Here are some points:
"-11 4 -3 -40 51 -1 5 6 30 49 7 -1 -23 -22 -18 -13"
"-6 2 -3 -13 -1 7 10 8 -11 -12 -5 -4 -9 5 -3 -5"
"-31 -8 -16 -40 37 -19 -14 -23 -8 44 -22 -7 -11 9 8 -13"
"-21 0 -10 -37 46 -6 -19 -13 -3 61 30 2 -7 5 19 -1"
"102 -4 -2 60 -1 4 3 -9 67 19 -25 -4 26 8 -6 -13"
"5 3 6 4 -2 -7 5 -2 -6 -9 5 3 -6 -6 -13 5"
"32 4 11 22 3 -7 -5 1 2 -15 -4 -17 -18 -4 -8 10"
"-16 -9 2 27 -24 -8 -9 -8 -5 -2 12 19 14 8 5 -2"
"-21 -9 1 24 -27 2 3 8 -10 -12 -14 3 8 8 7 -3"
"-16 0 -3 27 -17 -4 -10 5 -9 1 -17 2 0 0 -12 -2"
"-17 0 -8 7 -30 7 1 5 -12 4 -10 3 15 -3 16 -12"
"40 16 5 -5 61 84 -14 -7 19 2 32 -18 56 -20 -24 40"
"0 -5 4 5 -1 -12 -5 -3 -4 -6 -4 -1 -8 -1 -17 -7"
"-45 -10 70 42 -49 -17 57 85 -30 -19 26 -5 120 -12 -22 40"
"17 -2 2 4 4 -9 -8 -8 -11 -36 7 4 -5 -5 -21 34"
"10 11 1 -11 33 9 -1 4 16 27 -13 -3 -11 -3 -23 -10"
"-29 -11 -10 -33 51 -28 5 -17 -7 76 -38 0 -58 17 57 -33"
"-3 1 14 4 42 0 -8 6 8 3 74 -2 3 -4 -19 -4"
"-15 -3 -3 6 -6 -7 -13 -18 -22 0 -13 0 -17 6 35 1"
"-19 -18 -8 -7 -26 -7 -1 -7 -8 -2 -22 3 1 11 21 -8"
"-25 0 7 27 -8 0 -5 4 -3 -30 -14 -2 14 8 1 -11"
"1 4 2 11 -22 16 6 0 -18 -35 17 5 13 2 4 -12"
"28 16 -1 -21 -5 -9 -8 -1 -4 -26 23 -2 -16 -8 23 -2"
"-9 -5 -3 -3 4 -14 6 -4 -9 19 -37 -8 -23 11 64 -5"
"17 7 -7 -28 9 -8 0 1 -1 -3 2 4 -11 -15 -16 -15"
"-23 -2 -18 -30 40 -31 -12 -4 -15 47 -26 -11 -39 -4 99 -20"
"10 -5 -4 26 -6 -7 -5 -14 -24 -50 41 42 5 16 8 1"
"-10 2 -4 21 -33 -15 0 1 -4 -1 -15 -4 10 4 17 7"
"-10 0 -10 -11 24 -24 -4 -11 7 35 -33 -7 -7 8 2 -23"
"-19 1 11 40 -30 4 17 7 -16 -6 -26 7 35 1 -11 -11"
"-19 1 -12 -39 57 -6 3 -21 18 92 -21 -3 -38 6 7 -12"
"-18 -8 -2 0 -31 -5 5 9 -11 -41 4 0 2 -9 -25 -19"
"2 7 8 33 3 9 -2 -4 -17 -8 -12 1 -2 3 -6 12"
"-5 7 -14 -32 21 6 -7 -18 10 42 -7 -13 -11 -16 -12 6"
"-17 0 -10 -49 14 -17 -16 -16 -5 2 -4 0 -7 2 -10 -9"
"-26 -8 0 25 -21 -14 4 -3 -22 -26 15 -1 -10 8 -19 33"
"121 9 -7 10 14 13 -13 -27 89 36 -24 -2 -18 -10 -3 -10"
"32 -14 -16 5 -16 -7 2 -3 0 -4 -10 -2 -4 11 -13 28"
"-15 -8 -6 1 -21 -15 -13 -10 -11 -9 -4 -5 -14 -3 2 0"
"-11 13 9 14 -28 -9 -4 -5 -4 14 -28 -8 -22 2 54 7"
"23 -3 10 42 -20 -15 1 -11 -11 -2 -10 4 -11 -4 -23 27"
"14 -3 4 -15 18 -15 -25 -30 -14 -33 81 -7 -11 -11 -18 -2"
"-21 -19 -8 -5 0 -10 -8 -9 -8 -7 -2 3 2 6 -12 -11"
"19 -17 9 24 4 -14 5 6 6 -12 -16 -14 8 10 -14 32"
"6 0 8 -9 3 -4 -5 -7 -12 -19 -5 0 -14 -5 -12 3"
"46 1 -3 -3 0 -18 -29 -27 -29 -43 54 4 -18 14 35 -6"
"123 31 -14 -28 11 -7 -18 -9 108 36 -29 6 -4 15 20 -15"
"54 -5 9 25 -2 -9 -1 0 14 -15 -6 -10 -4 -12 -17 41"
"-11 -8 0 8 -7 -7 9 14 -7 25 -26 0 -16 7 52 -6"
"-10 3 4 20 -26 1 11 5 -1 6 -20 -3 -7 -5 -14 -1"
"-4 1 -3 -10 -18 -10 -2 -3 -9 -4 -8 1 -8 -1 3 -2"
"3 12 -11 -1 -33 15 -1 -10 -22 -37 0 25 25 18 37 8"
"-16 1 3 -12 -8 -8 8 -11 -7 44 -15 7 -26 1 101 -11"
"-45 -15 -11 -50 25 -24 -15 -12 -7 60 20 11 -24 8 49 -20"
"-26 -12 -11 -16 26 -10 -3 9 -4 17 -9 -4 -15 3 42 -16"
"23 13 10 18 -6 -7 -6 -5 -7 1 3 4 2 -11 -23 12"
"1 -14 6 7 -30 -11 20 9 -2 6 -8 7 -1 1 -21 20"
"-28 -4 -16 -45 59 -2 -3 9 18 80 -15 -15 -14 -14 -32 -17"
"-14 19 -7 16 -44 52 -1 1 -22 -31 10 27 42 14 34 -8"
"-1 -3 -5 -11 39 17 -5 -7 3 39 0 -7 -18 -13 -20 -14"
"-10 4 3 8 -14 -12 -16 -18 -22 -24 -14 -9 -5 1 -11 -1"
"-22 -4 0 -5 25 6 1 1 7 16 -22 -17 -13 0 -15 -8"
"22 -10 1 28 0 -12 5 2 -3 -7 -3 0 2 8 -10 14"
Then 10 other points, each followed by its number:
"-18 -1 3 16 -26 3 1 -3 -10 -6 1 7 8 -11 -20 -13" 0
"31 0 -9 -10 25 75 -3 12 32 36 39 -19 44 -17 -27 4" 1
"21 1 1 -22 17 -1 -10 -2 -1 -20 33 -3 1 -5 -18 8" 2
"-17 -15 8 8 12 -5 1 -11 -4 -29 23 8 0 9 -17 -5" 3
"-19 -1 -12 -43 38 -15 -10 -6 7 32 -16 -15 -29 -22 9 -14" 4
"-5 6 3 3 -7 1 6 3 3 -15 45 8 -8 7 23 -1" 5
"-14 -13 5 12 -11 -5 2 3 -9 -18 -11 2 -3 0 -10 -4" 6
"2 35 3 -22 49 67 -11 10 51 38 -4 -15 23 -36 -44 0" 7
"-27 -16 -14 -58 54 -12 -10 -20 16 48 12 -20 -28 -14 21 2" 8
"3 -11 -9 -8 -5 0 0 -9 -13 -36 22 11 1 16 13 -2" 9
Which three of these numbered points are nearest to each point below, looking only along the 4 directions in which the first points spread most? Their numbers follow each, nearest first.
"57 -7 -11 -17 25 9 3 -2 -8 -21 43 -19 -23 -24 -15 13" > 2 3 5
"-20 -2 -8 -12 27 -12 -17 -18 -6 40 -10 -12 -21 -4 0 -3" > 4 8 6
"122 1 -20 61 -3 2 2 -8 45 3 -25 -17 29 -8 -27 -5" > 1 2 7
"-31 -22 78 -34 -25 -22 10 25 -5 -27 77 -3 -20 -4 -32 66" > 3 0 2
"-11 45 6 -24 58 61 -2 9 27 76 26 -24 46 -32 -32 0" > 7 1 4
"-14 -8 2 2 -14 -11 -8 2 -6 -7 -4 4 -1 10 1 0" > 6 0 5
"-26 -4 -6 -50 58 -54 9 -5 -8 53 43 4 -47 -32 -18 -18" > 8 4 2
"-39 -6 92 38 -39 -27 33 58 -21 -13 60 -3 58 -8 -30 62" > 0 6 3
"-11 127 -3 -18 127 127 102 57 63 91 1 -37 127 -37 -40 75" > 7 1 4
"127 13 -5 61 16 47 -10 -11 72 -6 -33 -22 39 -7 -19 1" > 1 7 2
"29 99 -9 -49 111 127 94 127 127 86 -15 -3 5 -12 -38 48" > 7 1 4
"-4 -4 -2 -39 26 -6 -2 0 7 28 -8 -9 -9 2 4 -1" > 4 8 6
"4 -10 -6 -46 -26 -23 -11 -4 -1 -5 -19 -7 -27 -8 7 -9" > 5 9 6
"7 -2 -2 3 -11 11 -6 -13 -26 -44 22 -7 -6 3 17 -17" > 9 5 3
"0 5 -1 -8 8 -12 6 -1 -6 -23 11 5 -11 -4 -25 20" > 3 2 5
"23 11 2 -12 59 99 2 13 37 -5 13 -28 65 -26 -42 10" > 1 7 2
"-5 5 3 -9 -23 1 6 0 -11 4 -18 4 -6 9 19 -1" > 6 0 5
"42 6 13 18 8 -3 -2 -17 -23 -43 61 21 -14 7 31 1" > 9 5 2
"-8 -9 0 5 -6 -14 -7 -8 -4 -27 50 18 -13 -8 -26 7" > 3 2 5
"-19 -1 6 21 -23 -16 -14 -10 -5 7 -14 -1 -11 2 -7 -13" > 6 0 5
"12 2 3 13 -12 1 -2 -5 -11 -34 26 9 3 9 13 8" > 9 5 3
"12 17 0 -25 23 67 -3 18 43 86 -6 -18 46 -12 -26 -2" > 7 1 4
"4 -1 -6 -1 11 -3 -9 -13 -11 -16 17 3 -9 4 5 2" > 5 9 3
"19 9 -2 -8 19 -4 -7 -8 4 -19 34 11 -16 2 -16 19" > 2 3 5
"-16 7 13 13 -2 -6 -13 -14 -18 -26 4 3 -19 -8 -3 -15" > 5 9 3
"-18 10 11 25 -50 20 26 61 -31 -14 -7 14 127 -5 -20 12" > 0 6 3
"-4 -4 -10 -3 6 4 -7 -7 -19 -30 11 5 8 16 12 -1" > 5 9 3
"-19 -6 2 9 -8 1 3 9 -2 -8 9 0 -3 9 17 -8" > 6 0 5
"127 -11 -21 82 -4 15 -12 -16 57 12 -31 -6 -20 7 -12 -20" > 1 2 7
"-19 3 3 -8 -51 6 9 18 -13 3 -19 -12 -22 -6 31 -18" > 6 0 5
"-10 -11 -8 2 -31 -17 10 14 -2 -7 0 3 -5 -14 -18 36" > 0 6 3
"25 -5 6 3 21 -11 -7 -10 -5 -38 35 -15 -30 -5 -20 21" > 2 3 5
"24 -2 -10 -1 2 -13 -10 -11 -11 -36 67 13 -6 15 15 3" > 9 5 2
"-8 0 -1 10 -17 -10 -2 -2 -13 -8 -13 1 4 -8 15 -2" > 6 0 5
"25 -5 9 28 -1 -31 -25 -15 -7 -45 69 9 -17 21 13 7" > 9 5 2
"29 8 -6 2 15 -1 -6 -19 -10 -31 49 39 -4 14 13 18" > 9 5 2
"-3 -9 -6 -7 -7 -3 4 0 -14 -33 38 8 -16 -13 -26 -14" > 3 5 2
"12 0 17 5 2 -6 -4 -4 -14 -35 22 -1 -3 -2 -14 13" > 3 5 9
"101 -14 -20 53 2 7 8 -2 60 31 -26 9 -4 16 -13 -12" > 1 7 2
"127 -11 -21 22 13 22 -8 -15 65 -8 -39 -8 -10 -1 -12 -13" > 1 2 7
"-22 20 -9 -54 71 -11 4 -5 24 86 -15 -10 -29 -24 -25 -16" > 8 4 7
"-9 5 7 13 5 -1 -7 -4 -2 -21 17 -1 -9 -3 -12 -2" > 3 5 6
"18 -16 -3 -25 29 6 1 -2 7 -23 58 5 21 -8 -26 10" > 2 3 1
"14 31 -1 -24 51 127 -2 5 46 81 15 -7 127 -14 -26 41" > 7 1 2
"-8 38 -6 -40 55 20 1 2 31 83 -7 -7 19 -11 -19 0" > 7 4 8
"-17 -3 0 26 -1 -6 10 1 -5 13 -31 1 -17 8 26 -9" > 6 0 5
"-13 7 13 17 -18 -14 -3 9 -4 -17 7 13 8 -7 -22 22" > 0 6 3
"-24 -1 13 14 -32 8 9 25 -17 -3 -9 14 53 2 -31 -5" > 0 6 3
"-11 -2 1 6 -17 3 0 -9 -22 -10 -13 8 -7 0 9 -3" > 6 0 5
"4 1 -18 -36 51 3 1 1 7 -26 54 -1 -11 -15 -17 -6" > 2 3 5
"26 -2 -15 -7 18 -9 0 -19 29 48 -21 19 -7 22 22 -6" > 4 8 6
"-11 -4 13 -24 -48 -5 8 6 -24 -24 54 4 7 -4 -1 95" > 3 9 0
"-2 2 -3 -16 -2 6 0 -5 -13 -28 -22 -7 -27 -4 -14 -4" > 5 6 3
"115 -2 -16 58 18 6 3 -13 75 20 -34 -16 -4 -2 -17 -13" > 1 7 2
"-19 -8 -17 -11 26 10 -3 0 -3 41 -6 5 -10 -1 2 -7" > 4 8 6
"-23 -11 14 -10 -48 -7 34 47 -17 -17 -19 -10 26 5 -14 62" > 0 6 3
"10 4 4 7 0 -2 -3 -6 -13 -30 42 10 -10 -4 -14 8" > 3 2 9
"-17 -3 -11 13 -8 -15 2 7 0 23 -25 -2 -9 7 29 -4" > 6 0 5
"18 44 7 -37 55 15 -3 2 67 47 -14 -12 -16 -11 -15 7" > 7 1 4
"-4 -4 1 -11 -3 5 2 -3 -11 -14 -6 2 -21 -10 -29 -16" > 3 6 5
"51 13 0 17 17 -1 -5 -14 0 -31 66 37 -7 21 31 11" > 9 5 2
"-10 -22 18 -7 -12 -22 19 13 3 -21 11 -2 -9 -10 -27 49" > 0 3 6
"25 1 -16 -2 4 -12 -6 -16 -3 -39 57 27 -9 14 10 23" > 9 5 2
"-30 -11 1 25 -5 -9 9 -11 -14 1 -29 1 -13 10 38 -5" > 6 0 5
"20 7 10 -26 20 -14 -20 -14 -5 -21 76 -15 11 -24 -35 -3" > 2 3 5
"-17 3 1 -4 -9 -10 -17 -15 -20 -6 -13 3 -9 1 32 -9" > 5 9 6
"2 -10 0 3 26 2 -2 12 0 -22 7 2 -9 6 -13 18" > 3 2 5
"-20 -2 7 6 -12 7 13 11 -3 -25 4 -1 4 0 -15 -16" > 0 6 3
"-18 -9 3 -32 12 -5 -15 -13 0 2 -3 -3 -10 -9 -22 -19" > 3 2 4
"-26 -2 -9 -23 21 -8 -10 -4 9 35 -22 -21 -26 -7 -10 -11" > 4 8 6
"23 -2 8 -5 27 -1 -10 1 -4 -16 90 13 -14 -3 -33 -5" > 2 3 5
"-12 5 22 9 -54 4 17 47 -21 -12 -15 1 70 -3 -12 -4" > 0 6 3
"-35 -6 -1 -37 49 8 -5 -21 -19 15 43 -14 -25 -15 -19 -23" > 8 4 2
"-6 11 3 -25 34 8 -2 -9 -13 26 -12 2 -3 9 -3 -1" > 4 8 6
